(in the rows, 128 means zero)
Each path below is one point turned by a fixed rotation once a step. After each direction that follows a path, write how fast that rotation turns it, in deg/step (0 if it stays still).
Each turn is a multiple of 5 degrees from 10 to 175, or 0.
Each row of a path follows its step; steps can be skipped.
Rotation 1:
step 0: [133 122 131 126 127 122 127 136 132 130 128 142 120 121 129 120 134 126
 140 136 126 113 123 118 129 138 118 130 140 134 116 138]
step 1: [115 135 121 134 133 136 140 126 114 132 122 126 118 129 113 138 121 127
 125 135 141 132 132 135 117 129 128 140 125 123 132 128]
step 2: [143 122 120 122 145 121 123 124 130 138 123 125 125 132 133 125 133 124
 132 126 132 124 119 128 139 132 121 115 129 133 145 119]
step 3: [129 133 138 132 107 123 127 128 132 140 126 115 129 127 131 131 128 122
 131 132 131 129 148 138 114 125 129 121 125 127 118 126]
step 4: [125 132 119 115 132 122 130 126 125 124 129 129 125 135 134 133 127 131
 137 126 122 127 107 133 142 114 139 134 128 131 112 126]
step 5: [122 131 126 141 129 130 125 135 133 123 128 115 132 138 120 108 141 131
 123 120 120 143 136 125 121 130 126 133 128 121 133 123]
step 6: [129 113 139 123 127 127 128 120 134 121 135 132 129 122 118 138 121 127
 127 129 115 118 132 114 137 116 126 124 120 142 129 129]
step 7: [130 132 126 126 125 135 122 127 114 119 137 123 130 119 130 120 120 129
 136 133 128 136 122 130 115 141 121 130 131 117 124 147]
step 8: [124 131 130 131 132 128 133 128 132 128 122 139 128 130 127 136 137 127
 128 115 134 112 120 132 128 137 125 144 115 142 142 127]
step 9: [124 126 123 119 116 130 134 119 133 126 121 127 125 131 127 131 126 127
 123 136 140 141 130 119 125 141 126 105 131 117 134 122]
step 10: [131 129 131 135 132 123 121 125 128 136 121 124 125 116 149 131 122 131
 120 124 130 116 126 132 134 121 113 135 130 132 112 119]
step 11: [131 120 112 131 125 141 124 139 135 122 127 128 124 138 122 132 133 129
 136 126 133 130 128 139 116 127 148 124 138 126 121 125]
Speeds:
[126 127 131 136 123 129 127 133 130 132 131 130 128 130 126 127 129 124
 128 125 128 125 126 128 124 128 127 127 129 135 127 126] : 140
[133 132 130 126 125 128 124 129 129 125 128 132 129 131 132 130 128 129
 134 128 127 124 128 134 123 127 131 130 130 128 126 134] : 95
[123 128 134 132 129 129 131 126 124 130 129 127 122 126 131 130 126 132
 130 129 128 129 125 129 130 127 127 125 129 126 122 134] : 115
[123 125 131 127 132 129 131 126 130 128 131 130 137 129 128 126 127 124
 130 125 120 131 129 128 128 130 129 130 129 128 126 131] : 45
